In the rows, zero is written as 128.
The rows of X fall into several groups, and each row is roughly a mix of its group's hidden directions; some rows fit no group.
X:
[[150 109 190 153 166 150 112 137 169 147 181 142 148 128 104]
 [175 124 119 122 120 156  90 109 120 181 133  81 185 124 110]
 [120  96  90 156  80 139 138 122 188 131 103 162 160 103  99]
 [162 139 115 110 132 125  79  75 112 135 187  80 125 142 110]
 [129 152 172 129 113 141  96  93 113 196 131 145 187 121 125]
 [ 92 196 140 101 140 135  97 138 126 124 106 127 114 139  58]
 [153 167  92 121 136  82 148 101  84 107 124 134 131 114 194]
 [140 112 173 113 143 144 136 103 144  89 140  70  76  96 156]
 [149 131 178 128 165 147 181 123  87 146 107 102  80 111 152]
 [142  76 132 144 117 168 156 129 149 123  92  92 123 117 198]
 [179 121  76 119  77 105 146 157 124 131 124 180 118 146 156]
 [129  78 128 149 117 160 145 115 146 124  80  91 110 112 196]
 [ 95 146 125 171 118 115 175 158 150 152  83 179 132  96 108]
 [184 118 141 137 134 136 159 146 139  77 142 121  67 125 174]
 [125 133 179 107 165 125 110 107  98 102 166  76 111 158 166]
 [ 61  90 107 169 141 132 124  83 120 168 107 116 152 151 125]
 [144 130  61 101 115 108 117 105 116 172 126 177 129  78 139]
 [107 147  80 127 101  89 117 154 131  70 132 175 109 165 140]
 [145 130  77 106 112 121  92 200  98 104 130 157 157 142 112]
 [105 107 183 133 165 171 152 129  80 118 116  82 142 159 134]
 [ 99 143 169 131 150 155 127  53 120 149 126  80 130 104 102]
 [ 69 156 102 141 114 115  98 150 127  93  71 131 165 124  96]
 [147 125 129 122 119 121 157 157 176 118 158 204  82 114 116]
 [145 144  78  94 129 100  71 126 121  94 168 125 156 158  96]
 [139  96  97  92 127 112 118 168 112  74 113 111 115 138 194]
 [145 145 121 104 142 135  67 142 116 109 187 109 157 181 111]
 [101 131 160 125 115 105 159 161 125  59 113 144 102 175 162]
 [105 112  89 132 149 128  81 142 133  59 122 107 136 185 126]
 [117 131  70 109 110 117  87 153 137  82 114 124 185 159 104]
 [132  80  64 110 103  98 102 116 134 111 151 123 189 123 128]
 [107 179 170 154 120 130 136 126 168 131 120 139  69  79 108]
 [136  99 115 111 153 128 102 144 102  63 113  87 124 155 185]
 [ 47 155 147 130 152 108 111 110 103 149 102  94 132 108  94]
 [149 122 130 140 125 155  65 111 144 149 127  87 196 135  94]
 [174 145 101 101  85 113 132 135 104 172 128 176 161 153 163]
 [ 78 105 121 164 139 149 167 160 142  87  71 122 106 120 107]
 [144 104 173 112 147 151 137 103 139  88 139  70  79 101 154]
 [149  81 112 123 124 155 158 163 123  87  77 103 116 122 182]
 [104 139 126 133 113 119 180 150 105 117  54 146  98  84 145]
 [119 170 121 118 144  88 105 125 115 135 177 172 127 147  62]
 [103 119  95 150 108 102 133  96 158 161  93 129 185  75 125]
 [180 159 156 118 114 140 166 144 112 188 161 150 144  93 117]
 [180 144  89 133 101 100 148 153  94 136 102 132  93  91 174]
 [183 130 178 142 149 158 183 128 115 159 138 138 101 105 160]
 [185 104  76 140 126 136 132 105 129 189 126 150 142  84 117]
 [ 77 164 120 128 139  82 106 174 123  74  99 158 141 136 138]
 [130 128 160 138 161 147 152 115  97 114  70  64  96 106 146]
 [ 69 133 139 109 129  79 115 156 141 131 157 194 131 148 106]
 [116 136 178 122 167 139  91  89 118 133 168  69 148 153 116]
 [135  92  94  95 124  84 156 114 137  71 149 147 122 160 173]
 [124 100  90 104 144  97 119 151 129  54 127 117 121 167 171]
 [128 149 135 143 133 172  90 138 124 187 110 113 157  93  68]
 [158  80 105 136 121 176 143 152 138  88  77  92 123 119 160]
 [ 87 132 117 141 147 123  94  95  97 107  97  64 154 140  86]
 [ 81 135 117  88 142  92  82 125 100  85 118  76 116 125 146]
 [164 127 103 122  99 154 110 112 120 195 124 103 184 102 106]
 [116  91 106 118 138 102  99 144 136  62 141 117 124 174 182]
 [160 161 111 114 154 140 110 171  77  82 136  84 109 159 124]
 [ 77 149 147 138 145 125 136 136 106  95  42 103 129 110 131]
 [ 60 145 117 126 129 121  80 128 142 128 149 134 169 139  65]
 [128  68 169 165 110 134 154 152 151 117 151 134 133 153 188]
 [ 83 136 144 171 163 123 141 112 156  92  83  81 127 140  91]
 [150 102 146 151 148 153 188 126 143 120  83 101 100  77 154]
 [ 80 143  89 108 152 116 149 163 136  95  70 122 107 103  92]
 [144  94 149 132 117 153 150  95 106 148  76  68 144  98 162]
 [100 122 154 165 152 133 101 117 143  90  88  56 151 145 132]
 [118 127 171 116 154 137  74 142 141 114 185 136 155 175  94]
 [ 73 139 151 139 175 141 145 132 116  74 104  90  87 129 107]
 [152 111  73 134  96 150  81  93 163 133 111 119 160 117  83]
 [138  94 105 105 129 107 100 161 124  71 157 120 135 173 182]
 [152  82  86 121 106 145 159 170 118 119  74 138 144 127 175]
 [140  78 106 131 119 146 162 158 135  92  71 117 105 114 180]
 [100 119  89 136 104 132  62 129 151  91 135 106 153 141  73]
 [127 146 106 138 123 117 135 168 172 105 164 203  97 142 107]
 [175 130  73 120  80 101 142 161 119 125 128 180 113 151 151]
 [138 128 135 112 135 130 107  93 115 182 188 131 187 151  98]
 [174 117 101 108  79 113  96 121 141 172 161 163 171 135 147]
 [130 145  74 129  92  82 106 113 180 139 140 174 112  97 115]
 [127 168 188 135 138 152 173 156 115 145 127 144  64 128 145]
 [124 111 139 141 167 129 115 126 121  74 120  72  81 156 175]
 [103 183 147 145 116 129 124  95 137 181 131 148 138 106  63]
 [124 167 173 134 127 171 120  97 107 179 122 129 118 105  69]
 [140  71  82 143 122  84 152  92 157 101 140 139 163 140 158]
 [154 104  93 115 120 107 113  79 126 162 159 154 138 105 195]
 [143 128  98 125 156 145 118 139  99 113 127  60 190 112  88]
 [136 126 136 156 127 158  87 105 145 204 130  98 150  84 114]
 [ 79 146 143 147 127 127 127  65 151 151 116 124 148 109  61]
 [ 99 106 116 165 107 150 144  97 169 166  91 132 159  99  79]
 [154  94 110 118  99 109 115 128 145  73 189 133 133 153 178]
 [135 149 116 137  89 120 149 131 142 194 121 191 150  97  98]
 [ 91 147 124 126 104 129 108 104 129 187 109 150 179 112  71]
 [185 128 172 143 136 144 182 144 122 108 143 139  72 121 156]
 [118 150 144  86 150 127 120 154 118  61 139  85 115 180 109]
 [140 120  97 133  92 104 186 142 124 147  74 168 104  98 156]
 [143 112  66 136 137  89 106 121 107 130 140  91 190 163 140]
 [105 142  60 120  96 108  78 140 158 108 113 147 170 142 106]
 [172 137 169 108 160 128 132 122  96 152 193 126  95 157 158]
 [144 127 189 151 140 152 173 100 115 184 134 121  97  93 133]
 [140  68  79  78 104 109 109 124 158 120 116  89 153 121 147]
 [140 149 119 134 142 158  88 109  84 111 112  47 127 149 105]
 [160 116 154 122 161 127 142 143 132  87 182 131  72 155 171]
 [127 147  91 103 101  98 138 185 123 119 140 203 143 140 121]
 [ 56 102 109 156 143 135 113 131 128  86  78 116 127 170 132]
 [ 78 164 181 148 180 150 114  95 113 132 136  99 139 144 100]
 [103 153  90 109 152  96 106 167 120  66 145  92 155 156 119]
 [184 169 150  97 116 111 145 129 114 164 170 156 108  84 112]
 [150 110 146 152 104 135 111  64 146 177 170 139 171 131 107]
 [159 100 129 130 151 149 143 172  79  92 146  86 141 134 181]
 [128 102  52  99 108 105  99 121 122 153 133 167 142  85 148]
 [155 120 149 125 149 124 158 157 117  78 133 113  68 133 189]
 [125 103  97 140  93 101 124 119 171 158 155 200 100 132 108]
 [ 79 147  80 113 118  99  95 167 137  74  97 138 144 146 115]
 [107 161 174 129 181 134 148 130  79 114  95  85  99 117 146]
 [ 97 136  89 123 109 120  81 103 142 158 129 137 189 136  75]
 [153  95 150 150 135 148 150 193 105 101 127 123 113 145 192]
 [ 91 145  74 112 114  91 141 112  93 104  78 100  93 126 154]
 [107 109 178 117 143 100 182 145 128 131 115 171  76 108 159]
 [138 138 124 135 138 118 140 162 167 101 181 193  81 146 120]
 [151 110  99  81 150 107 151 133 106  74 144 121  97 149 184]
 [133  94 112 134 140  91 180  79 147  96 111 131 106 130 187]
 [194 111 142 136 106 132 176 129 130 148 129 163  96 104 181]
 [121 123  77 109 109 117  71 102 133 154 135 129 194 146 100]
 [114 127 174 119 174 143 121 129  80  93 140  72 121 167 151]
 [149 130 109 111  93  99 144 130 134 195 141 188 162 113 153]
 [138 153 155 124 118 124 144 197 123 119 146 164  75 156 170]
 [120 153 181 143 131 148 193 107 147 164 113 152  98 116  91]
 [139  80 110 124 120 147 157 157 122 100  65 111 110 112 183]
 [204 121 106 129  99 155 127 112 126 184 137 112 164 101 143]
 [113 118 150 115  97 113 139 131 156 174 150 210 159 110 130]
 [ 83 123 150  89 140  97  91  93 130  78 130  79 111 132 154]
 [137 104 137 127 126 147 173 146 145 185 189 166 160 106 133]
 [112  96  99 165 112 142 151 158 115 154 122 173 177  91  87]
 [ 60 150 120 120 121 121  86 128 137 133 153 152 171 145  71]
 [ 82 107 129 162 161 144 129 124 100  87  80  71 122 152 121]
 [121 142 195 135 177 139 162 124  96 120 100 101  89 113 157]
 [134  85 128 124 123 104 199 119 144 100 134 170 101 144 175]
 [101 134 125 122 112 148 106 103 138 206 134 149 132  69  97]
 [ 99 120 177 163 157 143 157 124  97  98  81  85  99 140 144]
 [146 109  80 111 147 118  74 125 140  68 153  87 135 159 128]
 [ 91 160 158 152 130 144 126  92 144 160 123 129 147 119  48]
 [139 153 156 118 116 179 103 178  83 180 131 142 116  94 131]
 [ 65 162  97 123 117 108 110 169 121  88  77 126 147 127 105]
 [109  98 140 166 114 170 169 133 151 114  64 118  95 100 149]
 [177 134  61 128 124 105  80 118 137  88 160 119 135 155 111]
 [129 111  46 154 129  84 109 133 121 129 120 135 172 168 128]
 [174  89 170 136 160 151 148  95 126 132 167 108  84 138 162]
 [205  86 142 120 135 142 153 113 123 173 129  91 108 120 155]
 [150 133 150 152 152 165 162 113 104 128  77  69 107  88 141]
 [121 111 109 120  97 109 135 146 175 162 147 201 174 127 119]
 [113 147 135 102 121 126 146 220 131 114 124 149  78 133 148]
 [143 155 106 133  92 119 148 145 136 186 133 193 154 103  94]
 [131  82 160 151 138 117 165  85 168 140 106 121  95  91 172]
 [151 147 119 120 136 165  83 110  94 151 146  65 160 149  89]
 [ 86 131 131 104 117 110 130  51 163 135 149 122 129 123  72]
 [159 140 128 142  96 138 117 100 138 207 119 180 131  96 109]
 [ 74  91 102 114 116 109 138 134 170  67 104 150 119 162 121]
 [113 117 108 135 126 135 110  75 147 157 115 105 178  98  61]
 [ 73 121  99 112  97 136  91 129  92 128 102 112 183 165 108]
 [113  85 161 124 115  73 108 119 168 126 142 159 100  87 169]
 [103 102  75 129 120 126  88 137 152  79 117 107 158 173 164]
 [152 121  84 136 134 131 111  93 142 181 142 104 175  88  83]
 [126 135 132 155  78 120 145 127 153 198 112 163 147  76 122]
 [ 78 131  95 149 106 136  84 128 158 109 122 129 167 123  62]
 [ 77 124  90 154 102 133 102 122 167 122 108 135 169 119  67]
 [120 145  95 122 146 102 105 178 105  87 143 157 149 195 125]
 [128 122 159 120 101 156  87  91 146 176 161 119 167 127  75]]

One row of each group comes first, with its name. Which group is each row after those in?
[152  76  97 119 120 121 139 172 117 123 176 146 142 127 193] | J
[ 85 136  95 127  98 103  93 144 165 125 153 181 173 120 100] | Z
[115 138  71 131  97 122  87 119 153 114 108 132 178 128  67] | T

[147  90 163 103 122 111 159 117 154 145 102 170 151 159 188] | Z
[127 164 151 117 138 166  79 171  95 125 138  79 150 137  85] | J
[165 167 114 135 178 133 138  99  93 120  89  73  99 109 134] | J
[148 115 118 150 125 162 126  96 114 168  87  60 134  98  94] | Z
[141 139 143 108 143 146  78 151 129 112 191 134 163 183 101] | Z
[129 147 152 114 129 107 160 150 113  49 121 124 110 188 140] | J
[144 134  93 139  93 135 117 130 134 163 136 143 218 156 114] | T
[107 141 162 131 173 123 191 141  98 118  99 121  70 115 146] | Z
[101  97 107 141 131 135 123  89 131 185 150 137 189 145  84] | T
[142  95 117 138 131 146 156 159 126  80  82  85 106 119 186] | T
[138 135 114 127  91  96 145 103 173 165 131 163  97  61 125] | T
